One turn or mirror swaps these rows in pairs. Which row does each one swap with?
The rows were stretched afterwards, more along some directions than others.
Gudut: [ 21  11  14   9 -30  -8  19 -23 -11 -21 -17   0  10  -4   2 -21  18  10
 -23 -39  27]
pite: [  4  -6  -8 -15  19 -26  12   3 -11  16  12   2  12  -7   2  -5   6 -21
   9  -3  -9]
felib: [ -3  -9 -11  23  15  -9   2  42 -18 -30  30   2  28  -2 -19 -38  15  10
 -20 -36 -25]
rivun: [ 21  14  14  12   4 -12  14   5   4 -38   5 -11  -7  17 -11 -30  -4 -12
 -19 -50  15]
rak: [  4   1  12  34   1  10  52  -1  25   4 -22  -4 -10   3 -12   4  15   0
  -5 -46  -3]
Mose: [ 10 -19  -6  23  21  23  13  14   0 -26 -36   5 -34   1   2   2   2 -11
 -22  -7 -13]
danov: [ -3   5  -1  -6  41  14 -15   4 -21 -10  -2   3  19 -30  18 -11  24  -4
  -6  12  14]
Mamug: [ 13   4  -2  12   0  -4  50 -11  -4 -22 -38  -2 -27  11  17   7  15   0
  -4 -19  16]
peveb: [  6  11  14 -27 -32  -5  -8 -17 -11 -29  -2  -5  -7  14  -6 -17  -3 -12
  16 -29   0]
Zik: [  9   6  20  22 -23  14  19   1  -6 -31 -21 -14 -13 -13 -12 -11   7   1
 -17 -28  -5]
sime: [ 17  13   6  16  35  -9  12  12   3 -30  10 -11   0  10  -3 -28   5  -8
 -22 -45  17]
Veseg: [ 11  -2  10  -5  20  17   8 -22 -10  12 -18  -5  -1 -20  -8 -20  25 -13
   4 -10  41]
zal: [-34 -18  -3  19  11  21  18  21  13   6   6  -4 -13  18  -7  -7  -6  -9
  28 -19 -18]
Dusiv: [  0  -3  -4   3   0 -20   3   8  -4 -22  25   0  20 -17 -15 -24 -10  -9
  -4  13 -21]
fomiv: [ -7  -6  -9  21 -10 -28  10  22   7 -20  17  -7  -7  11 -33 -18 -12 -18
   7  -8  -6]
rafov: [ 18   2 -18   7  51  10   2   5 -18   0 -32 -13  14 -20  20 -21  36 -15
  13 -17   8]
fato: [  6  12  -3 -10  36   7 -13   1 -22 -12   2   5  22 -30  21 -18  20  -3
 -13  10  18]
beni: [ 16   4  12  27  14  12  27   5   8  -6 -31   7 -16   1   1   3 -10 -16
   8 -24   6]
Piz: [-27  11   3  -5  19  -6  10  24  17   9  22   3   1  -3  -8   6 -13 -13
   6  -9  -9]
nov: [ 12   4   4  17 -32 -15  16  -1  -8 -35  -3   3  21   4  -5 -22  13  16
 -23 -46   3]
mur: [ 16   3 -27   8  55   7   4   9 -21  -7 -35  -5  21 -13  20 -15  37 -16
  16 -13   2]
mos: [ 18  -5 -19  25  10  -8  40   2  -9 -50 -37   6   6 -11   1 -12   3  21
 -38 -10  -5]
Det: [ 15  -7 -18  33  -4   3  39  14  -5 -53 -30   9   1  -4   2 -18   1  22
 -34  -9  -5]
denup: [-18   4   4  -7  39  12   9  32   6  17  27   9   0  -3 -16  -6 -11 -17
   9  -2   2]
voma: [  6  12  -1  -5  47   2 -10   6 -22 -10   8   3  21 -20  18 -22  20  -5
 -15   1  24]
gerod: [ -2   8   4 -38 -21  -3  -8 -12 -19  -5   5   1   7   5  -4 -11  -4 -16
  33  -9  -7]
Reb: [  9  -3   1  23   9   7  44  -4  16  10 -27  14  -2  -5  -3   7  27   2
  -5 -26  -4]
mosa: [ -3  -2 -11  24 -10 -15   3  38 -14 -40  18   1  33   8 -15 -34   3   8
 -18 -39 -24]
mesi: [ -1  -5 -10  17   1 -14   1  37 -16 -31  28   2  36   1 -20 -39   8   6
 -13 -33 -27]
Vukoz: [  7 -27 -18  23  28  18   7  11  -2 -32 -32   1 -29  -8   4   1   9  -6
 -41 -12 -22]
pilok: [ 11  -2   2  -3   3  -8  51 -23  -9 -20 -20   1 -28   8  -3   3  14   0
 -12  -2  20]
tuv: [ 23  11 -19  16  34   1  26   5 -10 -17 -45  -8  10  -1  28  -7  31  -4
  15 -24  -3]
suvu: [  9  -6  -1   0  43  22   4  -7 -13  11 -18  -5   4 -20  -3 -24  30 -20
   8  -2  30]
pif: [  5   8  11   9   5  26   6   1 -17 -31 -24  -4  -3 -24   5 -10  18   4
 -10  -6   6]
zesiz: [ 15  14  12 -19 -23  -4  -1 -10 -16 -34   2  -4 -10  15  -9 -27  -4 -11
  11 -34  12]
savul: [ 16   3  -5   3  49  18   0  -7 -18   5 -27  -9   9 -21   3 -23  35 -19
   8 -14  27]
firep: [  1  -6 -16  19   9 -13  -4  36 -18 -32  23   4  32  -2 -15 -37  15  12
 -17 -38 -23]
kov: [-19   4   7  -4  45   8  12  28   9  16  26   8   3  -6 -16  -6  -5 -17
  10  -2   1]
mogaf: [  1   8  10   2   4  24  -7  -4 -18 -28 -21  -6  -7 -28   4  -7  15   4
  -9  -8   8]
Kema: [ -6 -10 -15  20  32  -2   2  55 -21 -27  31   5  23   0 -20 -40  10   0
 -15 -14 -25]
Datef: [ -4  -6  -8  -9   9 -21   7  -6 -14 -23  24   4  18 -14 -21 -21  -5  -5
  -3  18 -20]
Modu: [ 15  14  10  15  28 -10  10  13   4 -33  11 -13  -5   9  -6 -27  -4 -10
 -20 -47  15]
leze: [  7   4  14  38   3   7  52   1  28   6 -21 -10 -13   4 -10   2  18  -2
   0 -47  -3]
rinal: [-22  15   1  -4  16 -11   7  35  16   3  27   4   6   2  -7  -4 -18 -10
  -1 -12  -8]
gevu: [ 16   5  15  26  -1  14  27   1  10 -15 -34  10 -22   6   0   2 -13 -15
   6 -25   8]
miva: [ 13   1   4  23   3  14  42 -13  13  12 -32  11  -6  -9  -1   7  29   0
  -3 -23  -1]
biz: [ 12  -4 -19  25  -3   5  33   9 -10 -52 -39  10  -3   1   7 -12   4  20
 -29  -4 -13]
Doto: [  3   8  16  10   1  21   4   1 -17 -26 -18  -6  -7 -27  -2  -9  14   4
 -14 -13   9]
fir: [ 23  -4 -17  34  10  -8  43  12 -10 -54 -33   3  -1  -6   1 -15   6  23
 -46 -18  -1]
dab: [-33 -19  -8  21  20  18  12  26  15   9   5  -3  -5  11  -4 -10  -3 -15
  28 -16 -21]
Dak: [ 10  -9   4   1  27  22  10 -19 -12  13 -19  -2   0 -20  -8 -22  29 -12
   7 -10  35]
rivar: [ -6  -8  -5 -11   7 -19   1  -2 -16 -16  30  -1  14 -17 -23 -20  -3  -9
  -5  17 -17]
rok: [ -1   1  -8  -4  -9 -22  -3   4 -11 -20  16   4  23 -11 -15 -19 -12 -11
  -1  11 -29]
sufe: [ 13  12  14  -5   0  -4  -2  -1  -5 -33   7  -9  -7  15 -12 -31   0 -10
  -8 -45  12]
Tuke: [ 20  12   4  13 -33 -18  18  -8  -9 -32  -8   3  20  -2   2 -26  16  17
 -25 -39  14]
kapig: [  3   1  11   4   9  28  -6  -3 -20 -25 -21   0   0 -24   7  -9  23  -1
  -6   4   2]
poka: [  5 -22 -16  26  26  25  10  17   5 -28 -30   0 -30  -4   5   4   4  -2
 -34 -13 -21]
Dubuk: [ -5  -8 -10  17  -9 -35   9  18   0 -29  13  -5 -10  10 -33 -21  -8 -20
  -1  -7  -3]
mulut: [ 14  -2 -12   0  39 -38  29   5  -6   7   5  -7  16 -11  -3  -4   8 -17
 -17  -8  -5]
Dega: [-16 -12 -10  27  -9 -20  12  26   8 -17  12 -11 -10  20 -28 -16 -12 -23
  10 -17 -21]

pif pairs with mesi
miva pairs with rinal
sufe pairs with savul
zesiz pairs with rafov
fato pairs with Tuke
Dega pairs with Mose
danov pairs with nov

